In the rows, 100 means zero.
One turn sends every row of this set to another row. A few are shown first. Where does it send the rows asked after them?
fadok: [114, 105, 94, 89, 97, 73, 70, 114, 91, 119, 113, 91, 89, 119, 104, 108, 95, 78, 93, 105, 64, 93, 91, 107, 78, 79, 105, 72, 85]
nono: [117, 78, 117, 112, 112, 84, 101, 91, 72, 97, 96, 81, 101, 120, 101, 122, 75, 86, 111, 77, 111, 85, 71, 95, 98, 124, 82, 121, 120]
pob: [47, 103, 109, 118, 86, 82, 90, 149, 90, 102, 118, 84, 101, 75, 109, 117, 119, 86, 96, 82, 121, 77, 94, 80, 106, 108, 84, 91, 93]
mugep: [101, 95, 103, 86, 110, 93, 105, 91, 67, 92, 106, 83, 72, 111, 98, 113, 101, 74, 135, 94, 121, 62, 121, 64, 95, 102, 89, 132, 93]
fevo: [123, 98, 76, 110, 95, 103, 88, 129, 99, 117, 81, 107, 101, 88, 106, 112, 116, 93, 150, 95, 93, 113, 93, 96, 114, 103, 61, 99, 95]
Fol: [117, 95, 99, 110, 103, 118, 49, 98, 79, 94, 111, 82, 104, 139, 75, 103, 120, 108, 112, 62, 104, 108, 92, 74, 96, 128, 75, 113, 92]
bugag: [90, 107, 98, 63, 48, 111, 107, 121, 106, 81, 123, 123, 98, 115, 113, 97, 104, 73, 101, 101, 89, 70, 87, 78, 107, 99, 76, 75, 77]
masag: [104, 123, 101, 81, 92, 116, 101, 98, 95, 98, 113, 127, 134, 122, 91, 118, 68, 70, 113, 101, 95, 69, 97, 78, 121, 126, 69, 102, 105]
dav: [93, 116, 106, 92, 70, 105, 99, 100, 116, 91, 119, 77, 98, 89, 123, 104, 114, 90, 126, 66, 65, 88, 89, 49, 83, 93, 89, 76, 81]
zefov: [82, 120, 119, 106, 85, 119, 116, 104, 117, 113, 105, 96, 102, 95, 81, 124, 134, 120, 131, 107, 129, 86, 104, 80, 113, 138, 78, 119, 97]
gep: [94, 108, 115, 78, 99, 87, 91, 111, 115, 84, 76, 98, 90, 100, 104, 135, 102, 112, 115, 120, 79, 83, 129, 106, 119, 102, 83, 82, 102]
Paz: [70, 75, 102, 100, 82, 86, 76, 100, 127, 96, 111, 98, 93, 114, 92, 125, 82, 81, 83, 104, 105, 92, 74, 107, 82, 130, 93, 120, 119]
fuzu: [116, 97, 114, 118, 124, 106, 82, 114, 93, 69, 112, 76, 113, 119, 75, 84, 135, 98, 105, 86, 109, 88, 111, 86, 86, 74, 92, 91, 107]
valop: [112, 99, 100, 92, 88, 118, 95, 118, 107, 131, 103, 83, 100, 147, 91, 113, 128, 93, 42, 76, 108, 87, 101, 83, 95, 107, 83, 100, 101]
Runa: [133, 96, 131, 99, 119, 107, 114, 114, 69, 116, 91, 79, 104, 124, 112, 122, 119, 77, 117, 71, 122, 87, 81, 71, 88, 95, 66, 93, 100]
ririr: [73, 126, 72, 137, 97, 110, 85, 105, 102, 86, 108, 112, 105, 125, 89, 118, 118, 91, 106, 97, 88, 98, 105, 117, 114, 100, 95, 110, 73]
zuzur: [100, 124, 146, 106, 108, 98, 93, 94, 122, 97, 122, 95, 96, 103, 83, 115, 95, 109, 101, 56, 98, 98, 81, 85, 88, 133, 62, 83, 119]
nani: [127, 106, 113, 63, 82, 81, 100, 100, 105, 148, 99, 68, 99, 94, 101, 105, 112, 94, 121, 89, 117, 77, 101, 82, 82, 109, 72, 86, 123]
Bot: [112, 87, 80, 79, 90, 110, 99, 115, 98, 129, 119, 80, 113, 106, 95, 125, 147, 103, 116, 121, 117, 93, 92, 88, 109, 94, 107, 87, 61]
Fedas: [93, 114, 90, 91, 101, 78, 78, 81, 101, 108, 117, 67, 98, 117, 133, 142, 138, 103, 107, 90, 113, 105, 103, 112, 105, 116, 99, 92, 114]
sir: [83, 93, 97, 122, 85, 97, 77, 105, 80, 132, 126, 94, 88, 123, 102, 101, 91, 68, 94, 97, 103, 110, 64, 69, 89, 116, 75, 122, 67]
fibel: [83, 100, 109, 83, 82, 123, 87, 127, 144, 105, 114, 93, 99, 83, 105, 116, 122, 83, 62, 90, 116, 55, 99, 81, 113, 110, 99, 92, 98]
bib: [87, 116, 82, 112, 130, 106, 64, 110, 92, 76, 122, 83, 102, 137, 101, 120, 93, 104, 106, 94, 102, 102, 112, 58, 111, 106, 81, 120, 107]
nizib: [81, 69, 87, 89, 59, 77, 89, 111, 110, 86, 132, 88, 76, 113, 107, 110, 118, 81, 90, 92, 104, 86, 98, 86, 81, 88, 80, 61, 73]
Degum: [71, 116, 98, 80, 90, 136, 96, 66, 128, 99, 130, 92, 105, 141, 88, 109, 104, 80, 101, 90, 117, 60, 104, 81, 96, 101, 95, 103, 83]
kav: [114, 109, 103, 89, 84, 94, 99, 133, 102, 103, 88, 106, 95, 103, 69, 90, 87, 79, 71, 97, 125, 63, 95, 89, 89, 82, 53, 89, 93]
Koz: [75, 105, 120, 81, 88, 123, 93, 97, 127, 86, 101, 96, 103, 46, 93, 106, 109, 88, 112, 85, 117, 82, 92, 82, 123, 102, 82, 99, 82]
bokig: [125, 107, 115, 88, 63, 129, 75, 88, 90, 113, 112, 124, 90, 96, 80, 97, 113, 107, 107, 66, 113, 99, 68, 90, 90, 123, 78, 81, 77]

pob goes to mugep
zefov goes to nani
Now find these:
Koz goes to Runa
masag goes to bokig
kav goes to sir
fevo goes to Bot
Fol goes to fibel

One turn sends every row of this set to another row. A few are shown first. Where does it send the rows asked after them?
tel: [102, 66, 119, 121, 98, 116, 86, 92, 100, 89, 86, 128, 113, 98, 85, 97, 128, 107, 93, 72, 55, 83, 87, 91, 106, 101, 86, 95]
Fuve: [103, 102, 89, 121, 93, 122, 92, 89, 99, 73, 100, 78, 136, 104, 101, 80, 99, 62, 82, 107, 108, 106, 123, 64, 96, 72, 106, 118]
Tana: [155, 106, 97, 110, 80, 101, 83, 96, 92, 84, 94, 91, 88, 103, 106, 142, 138, 99, 109, 98, 112, 104, 86, 98, 96, 105, 66, 106]
Duku: [129, 92, 117, 131, 80, 77, 98, 125, 100, 101, 112, 80, 83, 119, 96, 137, 102, 109, 111, 90, 79, 112, 89, 69, 117, 77, 111, 89]
tet: [114, 109, 113, 116, 107, 87, 105, 103, 84, 66, 112, 85, 112, 89, 123, 126, 114, 135, 102, 106, 73, 70, 99, 95, 93, 97, 118, 110]
mef: [72, 75, 94, 86, 94, 93, 113, 93, 103, 90, 103, 89, 75, 84, 116, 85, 70, 111, 97, 106, 110, 85, 113, 105, 95, 71, 74, 91]
Tuneb: [105, 102, 92, 139, 85, 103, 67, 80, 101, 88, 108, 93, 82, 127, 113, 87, 80, 103, 123, 89, 87, 113, 110, 89, 118, 56, 90, 61]
sim: [110, 102, 105, 103, 119, 81, 75, 110, 109, 94, 120, 89, 76, 93, 96, 61, 113, 85, 105, 108, 110, 118, 94, 82, 84, 84, 127, 100]
Pog: [131, 114, 112, 134, 81, 128, 92, 124, 103, 112, 111, 84, 81, 93, 103, 129, 103, 114, 113, 85, 104, 110, 95, 73, 91, 76, 106, 85]
lagus: [120, 99, 102, 106, 94, 95, 91, 103, 101, 101, 98, 98, 68, 92, 100, 59, 108, 73, 98, 99, 118, 120, 105, 84, 91, 83, 137, 104]
perom: [90, 114, 102, 131, 111, 131, 72, 93, 93, 74, 97, 112, 110, 108, 102, 97, 126, 108, 93, 78, 56, 80, 97, 77, 93, 93, 72, 114]
dep: [76, 76, 116, 89, 78, 106, 81, 112, 108, 95, 92, 94, 76, 101, 92, 134, 91, 92, 80, 94, 72, 74, 89, 119, 72, 99, 70, 90]
giz: [72, 86, 126, 92, 73, 121, 102, 119, 99, 89, 80, 94, 74, 131, 107, 125, 95, 88, 75, 96, 80, 87, 90, 97, 80, 92, 65, 104]
kiv: [96, 118, 83, 104, 96, 128, 80, 87, 111, 95, 84, 72, 134, 116, 95, 85, 94, 69, 116, 128, 89, 95, 106, 114, 74, 93, 107, 101]
Netel: [73, 101, 99, 100, 98, 99, 117, 97, 88, 94, 107, 101, 76, 90, 125, 81, 72, 94, 109, 103, 109, 89, 103, 101, 86, 79, 57, 92]
rut: [125, 114, 89, 144, 66, 82, 80, 117, 100, 108, 103, 78, 77, 119, 98, 133, 96, 102, 103, 80, 85, 93, 98, 79, 101, 73, 117, 93]
Bege: [98, 85, 94, 104, 92, 93, 106, 83, 109, 75, 77, 72, 134, 133, 90, 98, 90, 70, 110, 132, 75, 109, 119, 95, 114, 90, 114, 109]
vilur: [100, 110, 99, 98, 86, 127, 70, 92, 93, 80, 85, 87, 89, 117, 117, 94, 120, 105, 85, 90, 38, 78, 97, 99, 108, 83, 97, 131]
bisig: [79, 78, 106, 96, 100, 64, 116, 100, 95, 88, 110, 102, 80, 93, 116, 88, 72, 95, 107, 102, 95, 79, 101, 106, 95, 83, 64, 85]
merib: [109, 98, 93, 121, 81, 119, 78, 115, 107, 119, 114, 64, 82, 105, 91, 128, 101, 127, 109, 97, 98, 119, 85, 80, 103, 66, 118, 90]
puve: [113, 90, 114, 114, 85, 109, 73, 97, 113, 88, 106, 84, 79, 138, 123, 77, 88, 114, 116, 94, 88, 109, 103, 92, 115, 52, 98, 61]
Lovi: [104, 68, 103, 98, 83, 132, 86, 75, 95, 85, 81, 100, 95, 85, 93, 106, 115, 112, 90, 89, 45, 98, 103, 100, 130, 88, 103, 118]
rika: [123, 82, 104, 89, 89, 91, 77, 103, 117, 76, 107, 65, 130, 102, 102, 78, 103, 67, 78, 110, 86, 81, 111, 95, 90, 77, 125, 110]
Vivod: [75, 84, 107, 106, 81, 117, 97, 99, 103, 67, 87, 90, 72, 93, 98, 148, 82, 97, 73, 97, 80, 86, 126, 89, 94, 89, 65, 107]
kip: [119, 70, 104, 104, 64, 110, 76, 108, 91, 71, 73, 86, 74, 102, 98, 132, 135, 105, 91, 129, 107, 88, 111, 104, 104, 89, 75, 125]
Gido: [113, 117, 100, 115, 85, 112, 105, 89, 65, 100, 99, 95, 106, 77, 120, 119, 109, 115, 116, 105, 75, 86, 79, 120, 90, 103, 122, 105]
bes: [143, 84, 101, 99, 93, 93, 81, 99, 105, 75, 101, 78, 95, 113, 98, 143, 142, 121, 100, 107, 112, 109, 86, 88, 105, 97, 71, 107]
Rul: [127, 91, 114, 125, 89, 103, 78, 88, 110, 74, 111, 92, 77, 109, 120, 95, 80, 109, 123, 91, 82, 109, 123, 89, 125, 58, 93, 60]
raz: [126, 97, 111, 126, 81, 108, 68, 93, 109, 97, 107, 100, 79, 113, 118, 82, 85, 100, 126, 83, 87, 99, 102, 106, 103, 63, 94, 49]
Sep: [79, 106, 117, 89, 123, 114, 79, 68, 109, 60, 88, 93, 80, 122, 107, 97, 89, 83, 104, 126, 94, 125, 121, 105, 84, 107, 98, 88]
vela: [117, 77, 123, 96, 106, 128, 111, 100, 126, 79, 83, 86, 141, 103, 92, 91, 101, 82, 111, 125, 97, 101, 120, 97, 87, 97, 108, 88]
tusen: [104, 93, 100, 115, 72, 112, 72, 112, 79, 73, 78, 85, 78, 126, 103, 125, 139, 99, 97, 133, 107, 95, 97, 93, 98, 88, 62, 132]
kor: [119, 110, 100, 128, 104, 90, 95, 92, 114, 68, 88, 95, 139, 105, 93, 103, 92, 59, 117, 113, 80, 79, 129, 99, 81, 106, 97, 93]
lubos: [58, 90, 103, 113, 89, 112, 93, 95, 87, 83, 97, 97, 81, 102, 88, 145, 84, 87, 92, 102, 73, 105, 96, 92, 95, 96, 51, 102]
Nat: [80, 96, 112, 102, 115, 85, 73, 72, 114, 66, 81, 105, 85, 139, 98, 94, 93, 77, 95, 111, 93, 102, 116, 111, 73, 112, 104, 77]
sel: [89, 96, 85, 136, 75, 98, 118, 80, 62, 100, 81, 104, 115, 112, 105, 113, 109, 117, 101, 96, 88, 94, 82, 97, 105, 94, 128, 108]
fum: [100, 86, 97, 129, 83, 102, 62, 109, 80, 82, 88, 101, 89, 112, 86, 128, 141, 96, 107, 125, 109, 92, 85, 100, 86, 99, 53, 113]
sira: [88, 89, 105, 121, 100, 109, 114, 100, 89, 82, 95, 91, 122, 115, 111, 108, 121, 148, 87, 102, 102, 82, 92, 80, 91, 86, 126, 106]
Suvu: [117, 62, 101, 118, 75, 98, 67, 105, 91, 79, 82, 102, 84, 88, 80, 136, 136, 102, 101, 123, 108, 84, 100, 110, 94, 100, 67, 107]
dos: [116, 92, 110, 114, 87, 98, 94, 101, 89, 97, 100, 96, 139, 112, 96, 73, 106, 38, 100, 103, 91, 104, 83, 89, 90, 90, 103, 101]
kinek: [117, 84, 98, 104, 105, 104, 81, 84, 99, 81, 121, 78, 136, 64, 88, 95, 95, 59, 106, 117, 84, 113, 104, 93, 103, 88, 104, 103]
Deta: [125, 83, 75, 105, 77, 95, 75, 89, 105, 87, 87, 75, 94, 130, 91, 135, 139, 121, 87, 102, 122, 107, 86, 89, 104, 88, 83, 111]
nados: [118, 113, 101, 115, 109, 74, 90, 99, 91, 83, 113, 93, 69, 90, 102, 73, 103, 67, 111, 108, 100, 128, 109, 74, 106, 86, 123, 113]
gere: [109, 93, 88, 124, 108, 69, 83, 94, 106, 83, 109, 97, 76, 90, 86, 72, 104, 82, 95, 98, 114, 116, 119, 71, 100, 82, 132, 103]
Tasoz: [87, 93, 111, 104, 110, 117, 85, 60, 112, 68, 74, 112, 82, 108, 96, 98, 87, 78, 98, 110, 106, 116, 131, 109, 78, 112, 104, 76]
duk: [100, 94, 128, 89, 102, 95, 92, 72, 106, 63, 71, 105, 74, 128, 110, 96, 89, 67, 100, 115, 86, 112, 122, 114, 89, 114, 108, 84]
Tagek: [137, 105, 71, 118, 66, 105, 77, 84, 90, 96, 79, 88, 88, 118, 98, 135, 134, 100, 96, 94, 121, 104, 86, 98, 96, 96, 77, 111]
minal: [75, 93, 92, 96, 81, 77, 118, 97, 92, 88, 94, 94, 70, 109, 127, 81, 68, 92, 94, 99, 101, 77, 112, 103, 96, 73, 73, 100]

vela goes to Fuve
tet goes to vilur
Now find these:
bes goes to tusen
Pog goes to Vivod
Nat goes to sim
mef goes to Tuneb

